(in the rows, 128 means zero)
Rows swapped in pairs by one turn or mirror: which row each one swaps with:
Zab: [126 134 146 122 149 141 142 131 141 111 146 120 102 122 146 127 126 130
 116 101]
Tuko: [128  97 145 112 135 139 124 132 143 119 141 120 150 144 149 147 149 110
 141  91]
duzos: [135 129 113  80 144 125 131 126 134 121 140 128 101 126 149 132 135 136
 116 107]
kenib: [108 116 155  97 141 149 112 135 131 115 144 103 117 150 157 143 117 130
 127 105]
Dufiz: [111 138 150 107 114 114 136 119 155 131 119 134 123 145 175 155 121 130
 149  91]
sib: [158 142 140 109 147 108 124 142 138 133 128 139 111 147 154 142 115 125
 129 106]
Zese: [122 144 143 128 119 133 132 131 115 113 156 132 110 127 154 117 133 112
 114 111]
peb: [137 139 145 107 129  95 124 135 141 123 142 110 139 138 161 152 153 131
 135  90]
Dolo: [127 141 128 127 100 128 112 135 143 125 135 120  84 152 155 147 162 125
 127  98]
lofo: [129 110 123 104 102 123 117 130 108 124 135 146 124 139 166 116 150 117
 137  87]
suzo: [162 126 141  88 138 119 113 136 139 133 135 127 138 148 159 146 148 119
 129  90]
zed: [129 127 136 120 143 154 112 139 168 101 133 131 113 138 169 147 150 120
 132  92]
Zulev: [102 156 120 119 114 163 128 137 129 130 145 135 112 147 154 144 146 132
 111  91]
luf: [133 129 117  87 133 132 139 132 130 149 139 119 125 140 128 142 140 123
 143 104]
duta: [119 120 134 128 112 126 112 128 129 125 124 127 122 169 178 137 120  98
 122  90]
beneg: [111 131 133 103 141 110 134 140 165 129 143 158 103 141 148 153 130 128
 124  80]
rez: [126 104 159  90 120 131 142 145 131 153 134 135 110 147 168 155 138 131
 136 101]
nodo: [133 129 137 117 120 131 106 144 149 136 128 121 114 182 149 166 134 115
 124  99]
tevog: [158 116 135 112 132 107 120 140 143 132 142 137 109 132 152 131 141 114
 101  90]
mur: [126 113 141 101 111 144 147 144 156 128 142 144 128 125 176 159 127 130
 139  97]
loz: [109 139 141 138 133 133  96 127 121 120 141 137 121 139 161 142 157 108
 120 106]
Tipe: [113 159 145 108 149 152 122 121 146 126 131 132 114 137 144 144 133 127
 108  84]
pagos: [124  97 140 102 118 143 120 116 142 124 113 121 131 147 171 148 135 110
 116 100]
bimog: [131 105 112  86 128 136 116 136 129 138 155 144 120 130 147 155 151 133
 126 102]
Miloz: [109 113 138 117 118 133 131 121 149 104 140 133 106 112 145 153 137 146
 132 105]
suko: [102 115 118 106 109 109 105 130 128 120 121 149 124 153 171 134 146 128
 115  88]
guvo: [124 126 130  81 123 128 134 140 124 112 140 135 107 111 157 116 140 122
 134  91]
radi: [162 112 119 102 101 112 119 133 135 133 136 129 120 148 152 144 127 116
 119  98]
dimek: [117 138 149 114 110 116 110 127 148 130 134 126 120 179 157 153 148 137
 148  94]
riso: [130 124 141 118 108 143 103 134 126 131 144 126 124 140 187 132 142  94
 119 104]
Gavam: [112 123 137 101 103 142 115 134 138 119 140 151  83 144 162 116 131 140
 126  88]
vep: [108 145 139 102 133  96 120 131 135 131 138 145  96 152 160 158 129 122
 148  87]
nofu: [127 113 130 108 132 157 124 105 138 117 138 128 113 125 163 149 133 123
 125 123]
zegu: [ 95 124 158  94 116 133 121 138 132 125 134 158 109 128 162 142 151 137
 113  86]
roro: [118 135 124 123 102 153 121 133 137 120 137 122 140 135 164 131 106 127
 132 109]
pofot: [131 168 129 120 113 108 133 125 128 122 150 129 123 148 147 140 138 142
 125  96]
vobom: [140 119 154  98 115 148 126 144 142 141 154 126 114 156 128 144 121 128
 140 102]
vun: [118 123 120 134 118 128 123 132 134 127 144 123 158 144 158 130 147 119
 143  94]
tuv: [127 104 125 130 144 121 115 134 157 131 135 138  89 146 143 136 149 130
 128  96]
nasi: [130 134 153 117 155 140 101 135 143 121 128 139 147 146 147 138 127 130
 117  93]
rutaf: [ 96 128 158 111 159 110 125 141 131 128 139 143 111 139 157 152 134 125
 127  96]
gipid: [133 147 115 102 141 125 118 136 118 146 138 137 103 139 130 134 151 132
 126  90]
sur: [126 117 137  92  96 132 129 160 135 133 135 148 112 136 174 152 140 148
 128  88]
Fitaf: [ 97 160 110 120 130 137 118 141 142 122 138 121 130 145 151 132 129 127
 120 108]
mutim: [122 135 148 120 104 146 118 136 116 142 139 140 105 147 178 136 113 105
 136  98]
puv: [129 172 143 102 103 139 129 122 127 137 139 137 111 147 169 146 129 131
 134  94]
bepu: [128 122 177 117 132 129 111 136 133 123 128 136 131 134 148 143 130 128
 151  84]
zud: [117 121 115 105 124 160 110 141 137 139 138 136  81 145 153 134 126 127
 118  88]
bogop: [114 128 130 103 100 132  99 148 130 133 136 120 112 160 143 121 119 123
 139  75]
sug: [ 93 137 113 133 116 126 114 145 142 125 137 144 125 153 152 157 145 133
 116  99]

Fitaf is swapped with riso
suzo is swapped with duzos
pagos is swapped with Tipe
tuv is swapped with vobom
rutaf is swapped with mur
pofot is swapped with lofo

